Each row has a name. Each piece below is followed by the name of the row it came from, unless a question asks for something else. Each question is about the rows just above it.

Columns, left to right: E F Q V G H U B X
-34.4 16.4 52.1 20.2 -20.6 52.2 49.3 -38.8 15.0 = z160
81.7 32.0 -63.3 25.9 -36.4 -62.3 -40.6 39.5 -56.7 = z335
81.7 32.0 -63.3 25.9 -3.8 -62.3 -40.6 39.5 -56.7 = z836
-17.6 -70.8 -17.5 -71.1 76.2 -19.2 -44.4 56.9 66.2 = z441
81.7 32.0 -63.3 25.9 39.1 -62.3 -40.6 39.5 -56.7 = z147
z147 without one entry, shuffled: -63.3 -56.7 -62.3 32.0 39.5 -40.6 39.1 25.9. Gone: -> 81.7
Shuffled z441 with one entry gone: -17.5 66.2 -70.8 76.2 -44.4 -19.2 56.9 -17.6, missing -> -71.1
The row with -34.4 16.4 52.1 20.2 -20.6 52.2 49.3 -38.8 15.0 is -> z160

Columns, left to right: D A L S R C P W M K
-80.3 25.8 -35.8 -7.4 -21.4 -1.4 9.6 -54.3 -4.1 55.1 : z475
-55.5 25.8 37.6 27.3 16.6 32.2 45.6 -40.9 -5.9 7.2 : z147
55.6 -35.6 -19.0 -5.9 -42.4 53.7 -32.5 13.3 -3.9 -58.3 : z335
-25.1 29.4 -9.3 10.7 -18.2 28.9 -22.8 31.0 -17.1 -60.0 : z836
-35.6 53.7 -3.9 -32.5 13.3 -42.4 -19.0 55.6 -5.9 -58.3 : z330
find: -35.6 53.7 -3.9 -32.5 13.3 -42.4 -19.0 55.6 -5.9 -> z330
find: -80.3 25.8 -35.8 -7.4 -21.4 -1.4 9.6 -54.3 -4.1 55.1 -> z475

Columns, left to right: Bom ramum goda pokef Piz korak Nabot Sedi Banem Turi
36.5 29.3 31.8 30.7 33.5 9.7 24.5 13.7 12.1 42.0 : z335
20.4 37.0 45.9 24.7 28.4 22.1 49.9 21.8 27.1 23.7 : z948
13.0 0.4 5.5 -15.8 25.9 3.6 9.1 7.5 9.8 1.1 : z160
17.6 34.8 10.2 39.8 29.6 8.0 35.3 38.6 12.4 7.5 : z661
20.4 37.0 54.4 43.7 28.4 38.1 49.9 21.8 27.1 23.7 : z475
13.0 0.4 5.5 -15.8 25.9 3.6 44.6 23.6 37.0 59.3 : z175
60.1 26.3 43.7 54.4 70.7 58.0 42.0 37.6 50.8 37.5 : z441
find: 13.0 0.4 5.5 -15.8 25.9 3.6 9.1 7.5 9.8 1.1 -> z160
find: 20.4 37.0 45.9 24.7 28.4 22.1 49.9 21.8 27.1 23.7 -> z948
Which column holds 3.6 8.0 38.1 3.6 58.0 top down? -> korak
find: 20.4 37.0 54.4 43.7 28.4 38.1 49.9 21.8 27.1 23.7 -> z475
Which entry of z948 is missing from 22.1 21.8 45.9 28.4 23.7 37.0 27.1 20.4 24.7? -> 49.9
find: 43.7 54.4 -> z441

Columns, left to right: T J Y Z N
16.2 -26.8 14.0 -15.1 7.0 = z288
9.1 -2.0 -12.9 15.5 -19.2 = z948
-12.9 4.1 83.1 -48.0 31.0 = z696
29.8 -7.4 -8.2 -28.1 16.1 = z475
22.0 -3.1 -63.3 -24.4 -12.2 = z175
-6.6 0.9 -5.6 -7.0 24.7 = z661
2.0 -1.7 23.4 -17.7 -10.2 = z147
-24.3 1.2 10.0 -2.0 13.0 = z335
-19.1 2.3 -4.2 24.3 -6.1 = z836
-8.8 -9.3 0.1 -17.6 -18.4 = z330
-11.9 2.2 4.4 -17.1 19.0 = z160
12.1 -2.3 21.1 6.8 -8.4 = z441
find: 16.2 -26.8 14.0 -15.1 7.0 -> z288
find: 22.0 -3.1 -63.3 -24.4 -12.2 -> z175

Columns, left to right: viz rolu mam galag riku kan gak Kov zas
-37.5 -37.6 8.3 -33.2 8.3 -37.6 -37.5 89.1 46.9  z475
-37.6 8.3 -33.1 -33.2 -48.7 3.3 3.1 89.1 33.2  z335
3.3 3.1 -48.7 -33.2 8.3 -37.6 -37.5 89.1 29.9  z948
Which entry of z335 is missing from -33.1 8.3 89.1 3.1 -37.6 3.3 -48.7 33.2? -> -33.2
find: 3.3 3.1 -48.7 -33.2 8.3 -37.6 -37.5 -> z948
Which column holds -48.7 8.3 top down? -> riku
Which row holds -37.6 8.3 -33.1? -> z335

Columns, left to right: lum Foli nonum zude penom
-47.4 17.1 -8.8 26.3 21.1 -> z147
-11.0 24.0 -22.7 -43.8 -48.8 -> z475
-21.7 -27.5 -10.7 30.8 -44.9 -> z441
4.2 35.6 3.7 4.3 -29.3 -> z836
74.8 32.5 74.7 22.4 -37.5 -> z175
60.7 1.7 -14.7 33.8 -4.9 -> z696
z836 without one entry, shuffled: -29.3 3.7 4.3 35.6. Gone: -> 4.2
Which column holds this, read top down? 30.8 4.3 22.4 33.8 -> zude
z175 without one entry, shuffled: 22.4 32.5 74.8 -37.5. Gone: -> 74.7
-21.7 4.2 is in which column, read top down? -> lum
Which row holds -47.4 17.1 -8.8? -> z147

Columns, left to right: zezos fasod mikig fonud
35.8 -45.6 77.8 -71.6 : z330
-62.1 -45.6 77.8 -71.6 : z335
35.8 -45.6 -84.4 35.9 : z441
Which row holds 35.8 -45.6 77.8 -71.6? -> z330
Which column holds this, read top down? 35.8 -62.1 -> zezos
z441 without one entry, shuffled: -84.4 35.9 35.8. Gone: -> -45.6
Which entry of z441 is missing from 35.9 -45.6 -84.4? -> 35.8
Where do 35.8 -45.6 -84.4 35.9 appear? -> z441

Columns, left to right: som Kon tapi tipiz tofe rak
-0.9 -64.4 -45.5 41.0 -10.2 41.7 -> z335
-9.8 83.9 -62.7 32.7 -57.0 80.1 -> z696
1.8 -0.8 -48.0 -36.6 62.9 78.8 -> z441
52.9 60.2 -63.4 -8.4 -66.6 29.4 -> z836
-75.9 66.1 -80.1 -73.3 -24.0 27.1 -> z948
-32.6 44.8 -25.4 20.7 -22.8 -74.7 -> z475
52.9 -63.4 60.2 5.8 76.8 -45.2 -> z661
12.1 88.6 -52.6 87.4 -44.3 55.3 -> z160
-28.3 16.8 -7.7 -1.5 14.9 -54.4 -> z147
-81.9 66.1 -80.1 -73.3 -24.0 27.1 -> z175
58.7 -9.8 -43.6 30.3 -43.0 -86.1 -> z288
The row with 52.9 -63.4 60.2 is -> z661
Which column holds -0.9 -9.8 1.8 top down? -> som

